Where one turn sends some rows of the set: a few examples, then the rows asked
q_177: [  2   4 -10 -14  -2   5  -4   6  -1  -8  -4  -2  -1  -3  -2   8   0  13
   2  -8  -4   5  -1   2   2   2  -3   6  12  -5   1   3  13   1  11 -10
  11  -3  -7   3  -2  11   8  13   6   8   5]
q_63: [ -2   9   4   7  -5   6  -1   0  -9 -10   9  11  -3  -1  -1 -15   2  -5
  -7  -7  13   9  -5  -7   4  12  10   4   3  -1  21  -8  -2  -4   0   2
  -7  -1   2   9  -2   3   7 -13   1   5   6]
q_975: [  3  10   6   4   6  15  -4  10 -10 -16   8  13  -2   1  -4 -10  -2  -2
  -8  -9   9   1  -2   1   5   9  20   5   7  -6  13  -3   2  -5   9  -2
  -2   1  -2  12  -5   4   2 -10   6  10   6]
q_529: [  6  -3   1 -22  -6   2   5  -4  -6   7   6  -4   4  -9   3   3   6  13
  -5  -4   2   2   1  -1   4   1   3  -1   1   1   1   0  14  -4  -3   4
  -1   0 -10  -8   4   2   4  13   8   5   7]
q_77: [ -5  -7   7   1   2   7  -5   2   4 -15 -16   4   1   1   1   4   4 -10
  -2   1   6  -2  -8   4  -9   0   6  -6  12  -6  -2  12  -2   2  13  -2
   9   0  -1   5   0   3  -4  -2   0  14   5]
q_430: [  2  -2   1   2  -5   3  -1  -2  -9  -7   7  -1  -5  -1  -8  -4  -6  -1
 -18   0   8  -2 -12  -4   5  12  15  -2  -1   4  20  -5  -8   2  -3   7
  -7  -4   1  -1  -2   1   4 -12  -2   0   4]
q_790: [  5   3 -11 -18  -6  10   1   9   2  -8  -1 -12   6 -12   8   8  -7   1
  -5  -5  13   2   0   4   3   1   5  -4  21 -12  -2  12  -3  -4  -9  -2
  -2   4  -3   9  -4  12   7   5  -2   6   3]
q_536: [  7  -3  15  -2   7   2  -1  10  -4   0   0  -3  -1  -8   0   5 -12   7
   1  -6   5   3   1  -5  -7   7  18  -1   2  -6  -2  -9  10  -1   8   0
  -9  14  -4  -8  -4   2  12  13  11   0  13]
q_138: [  2  10   3   8   4  15  -5  12 -12 -18   7  10  -2   4  -4  -8  -3   3
 -10  -6   8  -1  -4  -3   3  12  17   3   7  -7  13  -2   7  -4   6   0
  -1   4  -2  11  -7   8   3 -12   4  11   6]
q_54: [  1   6   4   3   6  11  -5  13 -10 -18  -1   0   5  -4  -2  -2 -10   6
 -17 -10  12 -10  -3  -1   0   7  26   3   2  -1   9   2   0  -5   9   1
  -2   4   4   9   2   6  10  -7   8   5   1]
q_826: [ 10   2  -4 -15  -5   7   1   4  -3   4   2 -15   9 -13   7  -4  -5   3
  -5  -5   2   2   3   1   3   5   9 -12  15  -7  -3   4  -3 -11 -20   3
  -5   3  -9   5  -4   4  16   7  -2   7   6]
q_736: [  5   0  10   3  -1   7   0   5  -4   0  -4   0   3  -6   3   6  -5  12
  -2   0   1  10  -6   0 -15   9   8  -2  -3   1  -6   2   7   8   4  12
  -4  10  -4 -10  -1   6  -2   7  13  -4   4]
q_842: [  3   4   6  -4  -6   3   1  20  -2   3  -5  -1   6   0   3  -6  -4  -9
   5  -4   1  15  12 -11  -2   0   1   2   7 -13   5  -9   5   6   4  -1
 -13   6   3   3  -4   1  -6  -7   0   2   1]
q_439: [  2  -2  -3 -22  -3   2  -1   2  -5  -3   0  -9   3 -15   4   5  -4  12
  -4 -14   3   3   7  -2   4  -2   4   5   4  -3   6   9  11  -3   7  -7
   4   2  -3  -3   3   8  12  19   5   1   7]
q_933: [ -7  -4   1  -8  -3   3  -7  -8   6 -12 -17  -1   7  -9   9  -6  -7   1
  -2  -2  21  -5  -2  -4 -10   2   2   0  13  -5   3  15  -3   1   3  -2
   9   6   7  10   5   3   7  -1  -3   5  10]
q_882: [ -7   1  -3 -15  -7   5  -6  -1   7 -13 -12  -1  10 -10  10  -3  -7   2
  -6  -9  21  -5   3   0  -5   2   4   2  23  -6   2  13  -2  -3   0  -3
   5   1   4  12   2   4   3   1  -5   6   8]
q_464: [  0   8   5   0   8  12  -3  12  -8 -16   0   4   7  -7   0  -3  -7   3
 -13 -11  15  -8  -3   2   0   7  27   5   1   0   7   3  -4  -4   9   1
  -1   3   4  10   5   3   7  -8  11   3  -1]
q_546: [  5  -3   4 -17  -3  -6   9   1  -6   0   1  -9   1  -1   1   4  15   3
   2  -2  -6   4  -1  -7   2   6   3  -2   3  -6   1  -6   8   3   6  -5
  -2  -4 -11 -13  -2   2  10   6   5   4   8]
q_609: [ -3 -10  14  -2   3  -4   0  -3   5   1   4   4  -1 -11   2  -6   1 -10
   3  -3   6  -4  -1 -12  -3   5  12 -10   2   1   1  -6   1 -10  -1  -4
  -2   7  -3   9  -5 -14  10   9  -3   9  11]
q_709: [  2  -1   0  -5  -3   9 -10  22  -3   2 -12   4   6   0   9   3 -11  -3
   3   0   2  10  11   9  -3   1   7   6  12 -14   2  -6   9  -2   7  -1
 -10   5   1   9   0   8  -8  -6   4   7   4]
q_199: [ -2   3 -11 -12  -6   7   2  15   1 -12   1  -9   1  -7   2   9   6  -2
  -2  -1   7  14  -3   6   1  -6   2   1  18 -14  -3   9  -4   1   4   0
  -1  10   2  10  -9  12  -1   3   1   9   1]
q_557: [ 11   0   5  -7  -2   7  -6   5  -2   0   4   3  -5   1  -4  -2 -17  17
   1  -7   7   6  -1  -2  -5   7   7   3  10 -11   5  -7  19  -1  -2   3
   0  13  -8  -2  -5   2   6   7   3   9  22]
q_419: [ -7   0  14  -1   1   4   3   5   2  -8   1  10   6  -4   2  -4  21  -9
   4  -3  -5  10  -5  -6  -7   2   2  -3   5  -1  -4   4  -4  -3   6   6
   2   6   1   8 -11  -6  -4  -1   2   8   1]
q_165: [ -2   5   2   9  -3   5  -1   1 -12 -13  10   6  -3   2  -1 -11   3  -2
  -9  -1  12   6  -8 -10   3  14  11   3   1  -2  20  -7  -1  -4   1   5
  -9   2   2   7  -3   8   7 -13   0   3   6]
q_605: [ 13  -6   3 -10  -2  10 -10  12   1  12 -11  -6  12  -8   4  -6 -17   0
  -1  -5  -2  10  10  -4   0   4   4  -1   0  -5   8   2  -2  -3  -9   7
  -8   2   3   1   2  -1  -2   1  -2  -7   1]
q_629: [  3  -5   2 -13   0   2  -8 -11   5   0  -2   5   0  -9   2 -10 -13   2
  -5  -2  11  -6   0   0  -3   6   5  -6  10  -2   5   4   3  -8  -9   2
  11   3  -2  10  -7 -11   3   4  -8  10  16]
q_782: [  2   5   3  -3  -2  11  -3   2  -9  -9   1   2   6  -6  -3  -3 -11  10
 -24  -5  11  -8  -9   1   0   7  18   0  -3   6  11   3  -3   1  -3  12
  -3   1   5   3   2   0   5  -9   5  -1  -2]
q_153: [  3  -1   0   2  -6   1  -2  -3  -6  -6   4   0  -4  -2  -7  -8  -6  -4
 -14  -5  11   1 -10  -1   3  11  15   0   0   6  20  -6 -11   0  -3   5
  -5  -7   1   1   2  -3   4 -12  -2   1   3]
q_160: [ -9  -4   2  -4  -1   6  -4   8   6 -18 -11  -1   3  -2   2   5  10  -9
  -2  -6   7   3  -3   4  -6  -1   5   3  18  -5  -1  11  -4  -1  14  -1
   7   0   2   8  -5   5  -8  -2  -1  13   4]
q_53: [  5   4   2  -4   0  10  -1   2  -6  -9   0   1   6  -7  -2  -3  -9   6
 -19  -8  13  -6  -8   5  -1  10  19   1  -3   7  11   4  -7   1  -2  11
  -1  -3   5   3   4  -3   0 -13   4  -1  -4]
q_707: [  3  -8   1   3  -7   2  -2   2  -2  -3  -8 -10  -5   5  -5   7  -8   7
  -3  -2   2  12 -10  -2 -13   9   6  -1   8  -6   4   4   4  14   7   1
   2   1  -7 -13   2   8  -2   2   2  -1   8]
q_510: [ -4  -7  13  -8   1  -2   0  -3   4   5   4   3   5 -11   1 -11   8  -7
   2  -3  -5   0  -1  -8  -2   6  14  -8   6   3   1  -6  -6 -12  -5   1
  -4   3  -2   7  -5 -12  11   7   1   4   8]
q_892: [  2  -4   4 -18  -4   2  -6  -7   5   3  -2   3   5 -14   5 -10 -10   2
  -8  -7   6  -8   5   2  -1   7  10  -7  14   0   4   3   0 -11 -15   1
   4  -1  -4   9  -6  -9   7   5  -7   6  13]
q_652: [  4   2   1  -8  -3   2   4   7  -2   5   7 -12   5  -9  -2 -10  10  -3
  -2  -2 -12  10  -1  -2   0   2   7 -11   8  -5  -6  -4  -5  -6 -13   3
  -3   6  -6   5  -8  -2  18   3   3   8   0]
q_708: [ 0  5 -3 -9 -2 -3  0  3 -9 -8 -5 -6  4 -3  8  2 15  9  8 -2 -2 13  0  0
 -3  5 -6  6  4 -4  2 -3 11 -2 10 -2  3 -1 -6 -1 -4 11 10  5  8  7  8]
q_772: [  6  -8  -1  -1  -7   7  -4  13   7  15  -4  -7   4   0  -3  -9  -7  -7
  -1   0  -2  14   6 -10   2   2   5  -1   4  -4   4 -13   3  -1  -5   6
 -11   0  -2   1   5  -3  -7  -1   1   3   1]
q_202: [ -4   3  -1  -7  -3   2   3  14  -1  -4   5  -9   1  -5  -4  -1  14  -6
   0   1  -8  20  -3   0  -1  -7   4  -4   8  -9  -5   1  -5   0   2   1
  -2  11   1   9 -12   2   7   1   3   8  -2]
q_44: [ -4   0  19   4   2   6   2   2  -1  -8  -2  14   5  -7   7  -2  12  -8
   4   0   1   4  -4  -4 -11   1   2  -8  -1   0  -3   6   5  -4   4   5
   2  10  -1   7  -8  -7  -2   1   3  10   3]
q_402: [  0  -5  -1  -2 -11  -2  -5   1  -6  -4  -5  -9  -4  -1   4  -6 -11  12
   3  -6  16  15  -2  -8 -12   7   1   6   9  -9  12   2  12   5   4   1
  -2  10  -3  -5   4  10   9   1   1  -1  18]
q_974: [  7  -2   0 -11  -2  13  -5  18   7   5 -13   0  14  -5   3   4 -19   2
   4  -5   4   0   6  -1  -2   4   9   1  12 -10   0  -1   3   1  -2  -5
  -9   3   5   7   7   4   4  -1   3  -4  -2]

q_430 moves to q_782
q_974 moves to q_709
q_736 moves to q_536
Now find these:
q_609 moves to q_629
q_439 moves to q_177
q_53 moves to q_464
q_826 moves to q_790
q_882 moves to q_160

